Each row is where one point has got to under a steady rotation. How many ticks took it there?
The counts run from 0 to 166.
 0.55  0.05  0.28 -2.59  0.85 -0.75 -0.99 -0.98  0.49  0.67  0.81 -1.73  0.43 -2.62  0.08 -2.24 -0.47  0.93  0.43  1.37  0.03 -1.02  1.37 -1.55  0.52 -0.81 -0.32 -0.72  0.12 -1.90 -1.01 -0.01 -0.49  0.06  1.64  2.80 -2.70  0.09 -0.56  1.83  0.81 -> 88
 0.27  1.55 -1.67  1.26  2.31 -1.72 -0.67  0.60 -0.93  1.29  2.74 -1.19  0.26 -2.96 -1.18  0.45  1.17  0.09  1.17  0.45 -0.66  0.50  0.10  0.02 -0.76 -1.04  0.53  1.26  0.03 -1.96 -0.75 -0.59  1.27  0.44 -0.07  1.16 -0.08 -1.01 -1.10 -2.98 -0.08 -> 152
 0.08  0.61  2.00 -1.55  0.76 -1.23 -0.81 -0.45  1.36 -0.34  2.18 -1.45 -0.30 -2.70 -1.12 -0.04  1.44  2.55 -0.90  0.20  0.24 -0.22  0.06 -1.62  1.10 -0.41  0.93 -1.20  0.71 -0.55  0.27 -1.97  1.42  0.02 -0.03  0.56 -1.39 -1.61 -2.08  1.84 -1.00 -> 98
 1.20 -0.38 -2.27 -0.46  2.64  0.57 -1.14 -0.11 -1.16  0.32  2.58 -0.12 -0.18 -2.15 -0.82  0.51 -0.04  0.00  0.90  0.75 -1.21 -0.38 -0.49  1.42 -1.12 -1.83  1.13  0.86  0.52 -3.72 -0.60 -0.37  0.53  0.43  0.59 -0.22  0.28 -2.12  0.38 -0.76 -0.96 -> 161
-1.52 -0.24 -1.35  0.43  0.37 -0.28  0.24 -0.56  1.39 -2.06  2.31  1.41 -0.42  1.28 -0.80 -0.99  0.56  1.16 -0.59 -0.16 -1.69  0.65 -0.23  1.26 -0.66 -2.71  0.32 -0.15 -0.53 -4.01 -0.50  0.22 -1.44  0.20 -0.44  2.13  0.16 -1.05  1.30 -1.16 -0.31 -> 166
 0.42 -1.27 -0.78 -0.20 -0.82  1.00 -0.47 -2.91  1.43 -2.47 -0.67  1.21 -0.77 -0.30 -0.64 -0.25  0.55  1.11 -1.21 -0.81  0.24  0.04  0.17 -0.54 -0.25 -1.45 -0.78  0.93 -2.19 -2.78 -0.37  2.08 -0.52 -1.33 -0.45  1.17 -1.16 -2.52  1.43 -0.31 -2.07 -> 66
 0.73  1.16 -0.17 -1.25  1.13 -1.58 -0.99 -0.84  0.71  0.09  1.33 -1.06 -0.72 -1.37 -1.62 -0.19  0.58  1.28 -0.23 -1.60 -1.40  0.67 -0.90 -0.11  0.50 -0.70  0.07 -2.15 -0.23 -0.27 -2.23  0.36  1.23  0.85 -2.55  0.61 -2.28 -2.71 -1.92  0.78 -1.34 -> 100
-2.19 -0.66  0.46 -1.03 -0.98 -0.58 -1.74 -2.15  2.13 -1.17  2.83  0.70  0.44 -0.95  1.50 -1.02  0.77  0.94 -1.22 -0.37 -1.44 -0.38  1.07 -0.73  0.53 -1.47 -1.62 -0.20 -0.31 -3.30 -1.82  1.62 -0.11 -1.13 -0.09 -0.13 -0.15 -0.25 -0.46 -0.07 -1.81 -> 49
-0.77 -0.03 -1.56  0.49  1.92 -0.11 -2.88 -1.80  0.69  1.06  1.85  0.73  0.55 -1.81  0.32 -1.39 -0.90 -0.10  0.13  1.96 -1.22 -0.68 -0.24 -0.21  0.51 -2.18  0.86  1.34 -2.07 -2.12 -2.25 -0.02  0.09  0.44 -0.52  0.63  0.80 -1.16 -1.94 -1.45 -0.56 -> 52
 0.78 -1.15 -2.64 -0.59  0.01 -0.41 -0.19 -2.47 -0.05 -0.40 -0.38  0.15 -0.74 -1.59 -1.03  1.54  0.60  1.48  0.63 -0.83  0.16  0.67 -0.35 -0.15 -0.11  0.02  0.23 -1.58  1.74 -2.84 -0.32 -0.65 -0.71  0.37  1.27  0.34 -0.28 -2.42  0.17 -2.70 -2.57 -> 10
 1.16 -1.26 -1.65 -1.10  1.13  0.39 -1.08 -0.24 -0.83 -0.11  1.82 -0.38  0.98 -1.08 -1.13  0.79 -0.23  0.27  0.01  1.52 -1.07 -0.12  0.97  0.85 -1.27 -1.79  1.83  0.57  1.64 -4.31 -1.77  0.12  0.86  1.01  0.67  0.56 -0.21 -1.93  1.12 -0.53 -1.33 -> 162
 0.74 -0.72 -1.52 -1.10  0.06 -1.40 -0.04 -2.16  1.81  1.66 -1.15  0.84 -1.21  0.28 -0.34  1.01  1.35 -0.12 -0.51  0.62  0.76  1.41  0.33 -1.07 -0.99 -0.42  0.15 -2.79  1.22 -1.23  0.16  0.22  0.29  1.66 -0.52 -0.02 -1.60 -3.35  0.76 -0.19 -2.12 -> 119
 0.12 -0.66 -0.98 -1.19  0.51 -2.02 -0.17 -0.89 -0.24  0.22  1.02 -2.21  0.72 -0.63  0.37  0.86  2.79  0.07  0.50  1.82 -0.20 -0.40  1.75 -0.68  0.67 -1.03 -0.55 -0.78  0.63 -1.81  1.38  1.64  0.63 -1.24  0.67 -0.16 -1.31 -2.39 -0.07 -1.95 -2.17 -> 5
-0.61 -0.34 -0.31 -1.49  1.72 -0.60  1.46  1.36  0.82 -0.46  1.33  0.16 -0.32  0.17 -0.06  0.14  2.58 -0.94  0.50  1.30 -0.03  0.11  1.61  0.98 -1.42 -0.65  0.49 -1.12 -0.56 -3.83  1.76 -0.08 -0.31 -0.93 -0.10  1.99 -1.30 -1.44  1.66 -0.67 -1.17 -> 22
-0.99 -0.53 -1.96  1.34  1.14 -0.89 -0.25 -1.55  1.10 -0.82  1.99 -1.04 -0.44 -2.32  1.08  0.79  2.41  1.36  0.01  0.11 -0.37 -0.04 -0.09  2.36 -0.32 -0.61 -0.84  0.49  1.20 -3.84 -0.20  0.01 -0.04 -0.35  0.62 -0.22  0.21 -2.17 -0.74 -0.27 -0.71 -> 159
 0.35  0.45 -1.83 -2.16  2.24 -0.81 -1.75 -1.03  0.25  1.19  2.00 -1.24 -0.63  0.29  0.23 -1.07 -0.03  0.67  0.39 -0.20 -2.31 -1.81  0.01 -0.53  1.16 -2.49  0.14 -0.58 -0.12 -0.51  1.35  0.09  0.48 -0.59 -0.35 -0.28 -0.96 -2.80 -0.08  1.62 -1.46 -> 104
 0.00 -1.07 -1.15  0.28 -0.67  0.43 -0.25 -3.46  2.51 -1.82 -0.33  0.72 -1.66 -1.38 -0.29 -1.21  0.66  1.02 -1.76 -0.49  0.49 -0.44 -0.07 -0.22  0.04 -1.38 -1.56  0.98 -0.44 -1.80  0.39  1.32 -0.72 -0.88  1.36  0.66 -0.25 -2.38  1.42  0.07 -1.29 -> 67
-0.95 -0.09 -1.02  0.83  0.39 -1.57 -0.16 -1.01  1.23 -1.43  1.62 -0.78  0.16 -1.12  0.19  0.48  2.71  1.09  0.47  0.12 -1.71  0.46  0.29  2.31 -0.49 -0.73 -1.14 -0.36  0.91 -4.41 -0.48  1.52 -0.47 -0.88 -0.45  0.49 -1.06 -1.82 -0.24 -1.15 -0.79 -> 158
-0.44  1.13 -0.73 -0.65  2.84  0.45  0.59 -0.32 -0.39  0.32  3.73  1.97 -0.15 -1.39  0.21 -1.53  0.21 -0.93 -0.55  0.62  0.55  0.30 -0.95  0.59 -1.37 -2.00  0.12  0.29 -0.47 -2.58 -2.10 -1.57 -0.17  0.88  0.40  1.46 -0.44  1.14 -0.91 -0.75  0.58 -> 34
 0.25  1.04  0.50 -1.63  1.33 -1.07 -1.00  0.45  0.62 -0.01  2.17 -1.09 -1.28 -2.75 -1.83 -0.16  0.97  2.34 -0.61 -1.46 -0.48  0.66 -0.50 -0.75  0.50 -0.94  0.71 -1.50  0.27  0.06 -0.65 -1.18  2.04  0.38 -1.45 -0.19 -1.86 -2.31 -2.05  1.12 -1.37 -> 99
-0.02 -0.85 -0.69 -1.54  0.71  0.40  0.96 -1.91 -0.13  0.67  0.63  1.08  0.13  0.87  0.89 -0.68  1.82  0.01 -0.91  1.63  2.57 -0.50  0.85 -0.32  0.53 -3.57 -0.41 -1.72 -0.10 -1.77  0.80  0.49 -0.35 -0.67  0.74 -0.15 -2.36 -2.33  0.01  0.17 -1.10 -> 123
 0.81  1.38 -2.18 -1.11  1.54 -0.48 -0.60 -1.32 -1.90  1.33  2.42 -0.13 -0.09 -3.05  0.09  0.10 -0.48  0.14  1.02 -1.01  1.15 -0.48 -0.93 -0.27 -0.96 -1.63 -0.94 -0.42  0.36 -1.94 -0.89 -0.44  0.86 -0.82  1.75 -0.38 -1.14 -0.27 -1.89 -2.09 -0.98 -> 143
-0.45 -0.85 -3.16 -1.57  0.77 -0.96  0.51 -0.04 -0.66  0.75  0.49 -0.94 -0.24  0.09  0.23 -0.50  1.41  0.55  1.82  1.63 -0.94 -0.16  1.79  0.90 -0.05 -1.96 -0.29 -0.48 -0.07 -2.68  0.28  1.30 -0.99  0.19  0.74  2.03 -0.61 -1.41  1.95 -2.03 -1.51 -> 13
-1.04 -0.34 -1.42 -0.40  0.90  0.90  1.75  0.11 -0.28 -0.58  1.76 -0.56 -0.47 -1.30 -0.13 -0.68  2.34  1.81  0.49  1.04  1.73  0.28  1.30  0.66  0.83 -2.74 -0.06  0.57  1.10 -2.13  0.81 -0.96  0.31 -0.52  2.33  1.52  0.30 -1.47  0.62 -2.17 -0.99 -> 15
 1.47  1.18 -1.06 -1.49  1.19  0.40  0.78 -3.60  1.33 -1.46  0.06 -0.52 -0.75 -1.05  0.36 -1.15  1.25  0.51 -0.49 -1.48  0.80 -0.10 -0.70 -1.43 -0.83  1.27 -1.38 -0.32 -1.47 -1.95 -0.61 -0.07 -0.98 -0.03  0.51  2.51 -2.60 -0.77 -0.02  2.21 -1.05 -> 84
 1.03 -1.61 -0.92 -0.94  0.29  1.42 -0.63 -1.41  1.76  0.28 -0.86 -0.10 -0.28 -2.29 -0.28 -1.34 -0.05  1.13 -0.25  3.19  1.69 -0.23  1.23 -0.96  0.03 -0.46  0.89  1.65 -1.36 -2.05 -0.77 -0.53  0.06  1.05  1.91  2.70 -0.67 -1.49  0.89 -0.16 -0.67 -> 71
-0.04  0.77 -0.84 -3.32 -0.39 -1.88 -0.06  0.80  0.93  1.62  0.81  0.63 -0.91 -0.89  0.66  0.88  1.17  0.21  1.75 -1.92  0.88  1.22  1.48 -0.89 -1.42  0.53 -1.42 -0.92 -0.45 -1.69  1.68  0.26  1.12 -0.27  0.79  0.42 -2.08  0.20 -0.51 -1.47 -2.09 -> 138
 0.29 -1.44 -1.24 -1.09 -0.68  0.62 -0.46 -0.55  0.27 -0.54  1.38 -0.40  0.82 -0.53 -0.36  0.91  0.18  1.74 -0.44  0.81 -0.51  0.30  1.63 -0.16 -0.69 -1.13  1.06  1.47  2.69 -4.06 -1.60 -0.26  0.75  1.97  0.68  1.31 -0.13 -0.98  1.75 -0.43 -1.84 -> 163
 0.67 -0.88 -0.64 -1.55  0.27  2.31  0.14  0.20  1.54 -0.54 -0.49  0.72 -1.38 -1.87 -1.27 -1.51 -0.14  1.84 -0.31  0.74  2.26  0.35  1.36 -1.44  0.05 -0.61  1.45  1.93 -1.37 -1.03 -0.63 -1.05  0.98  1.14  1.52  2.98  0.12 -0.96  0.84 -0.19 -1.30 -> 72
 0.83  0.27 -0.33 -1.72  0.21  1.91  0.57  0.70  1.39 -1.13 -0.13  1.25 -2.01 -1.46 -1.90 -1.71 -0.06  1.85 -0.13 -0.40  1.56  0.56  0.82 -1.54 -0.83 -1.78  0.77  1.11 -2.43 -0.32 -1.05  0.11  1.34  0.45  0.46  2.83 -0.90 -1.01  1.84 -0.55 -1.47 -> 73
-0.51 -0.23 -1.45 -3.46  1.14 -0.61 -0.07  0.75  0.48 -0.06  2.38  1.76 -0.55  0.20  0.85 -0.85 -0.32 -0.48  0.61 -0.93 -0.91  0.47  1.25  0.73 -2.32 -1.38 -0.91 -0.96  0.28 -3.76 -0.19  0.19 -0.72  0.18  0.41  1.37 -1.74  0.91  2.09  0.24 -0.86 -> 30
 0.88  0.06 -2.02 -0.99  0.73 -0.47  0.26 -1.75 -0.61  2.62 -0.03  2.65 -0.91 -0.86 -1.08 -0.50 -1.08 -0.19  0.02 -0.59  1.85  1.51 -0.88  0.18 -0.48 -3.43 -0.31 -1.58  0.17 -1.17 -0.92 -0.58  0.00  1.25  0.53  0.76 -1.79 -1.37 -0.31 -2.00  0.23 -> 126
 1.03 -1.81 -1.70 -0.31  0.93  0.15 -1.34 -1.13  1.36  0.67 -1.29  0.16 -0.71 -2.27 -0.57 -2.23 -0.70 -0.15  0.39  2.95  0.61 -0.58  1.28 -0.16 -0.54 -1.34  0.63  1.16 -2.07 -1.85 -1.07  0.71 -0.63  0.63  1.41  2.70 -1.00 -2.11  0.93 -0.24  0.52 -> 70
 0.43  1.73 -0.26  0.12  1.43 -1.24  1.32 -1.05 -0.50  2.35  1.06  1.67 -0.45 -2.04 -0.74 -0.04  1.27  0.01  0.47 -0.44  2.92  1.47 -0.76 -0.86 -0.83 -1.59 -0.80 -0.40 -0.76 -0.94  0.98 -1.94  0.75  0.29  0.72  0.34 -1.50 -0.28 -2.12 -2.66  0.37 -> 134
 1.11 -2.11 -0.08 -0.63  0.15  0.02 -2.12 -1.25  1.68  0.39 -0.53 -0.30  0.13 -2.90 -0.81  0.36  1.05 -0.22 -0.84  2.69  0.92  0.16  1.51 -0.95 -0.68  0.10  0.75  1.28 -0.63 -2.26 -1.10  1.34  1.94  0.53 -0.45 -0.05 -0.20 -3.13  0.12 -0.58 -1.62 -> 62
-1.31  0.05 -0.71 -0.17 -0.01 -1.79 -0.18  0.72  0.66 -1.39  2.14 -0.87 -0.15 -0.78 -0.59  0.81  2.00  1.33  0.77 -1.35 -1.97  0.80  0.80  1.59 -1.02 -1.71 -0.89 -0.65 -0.21 -3.93  0.18  1.76  0.46 -1.04 -1.02  0.72 -1.36 -1.79  0.53 -1.42 -1.46 -> 157
-0.62  0.21 -0.44 -1.07 -0.14 -1.49 -0.03  1.60  0.80 -0.97  2.68 -0.24 -0.82 -1.02 -1.30  1.31  1.50  2.06  0.65 -2.17 -1.83  0.67  1.02  0.23 -0.93 -1.16 -0.60  0.40  0.48 -2.83  1.25  0.75  1.50 -0.69 -0.90  0.02 -0.78 -1.12  0.73 -1.65 -2.52 -> 156
-0.82  1.39  0.13  0.14  0.73 -0.67  2.01 -1.27  0.29  2.06  1.18  0.84 -0.40 -1.40  0.64 -0.37  3.13  0.22  0.09  0.62  3.71  1.08  0.75 -0.75 -0.42 -1.54 -1.45 -0.50  0.08 -0.63  0.21 -1.28  0.66  0.20  1.47  0.70 -1.61  0.05 -1.58 -2.20  0.20 -> 133
-0.13  0.70 -0.76  0.33  0.29 -0.96  1.15 -2.22  2.98 -0.33 -0.88  0.04 -1.98 -1.40 -1.17 -2.11  1.75  0.21 -1.04 -0.71  0.84  0.77  0.27 -1.75 -1.16  0.38 -1.63  1.42 -1.18 -1.07  0.55 -0.21 -0.28  0.35  1.06  2.49 -1.03 -1.28  1.17 -0.01  0.40 -> 76
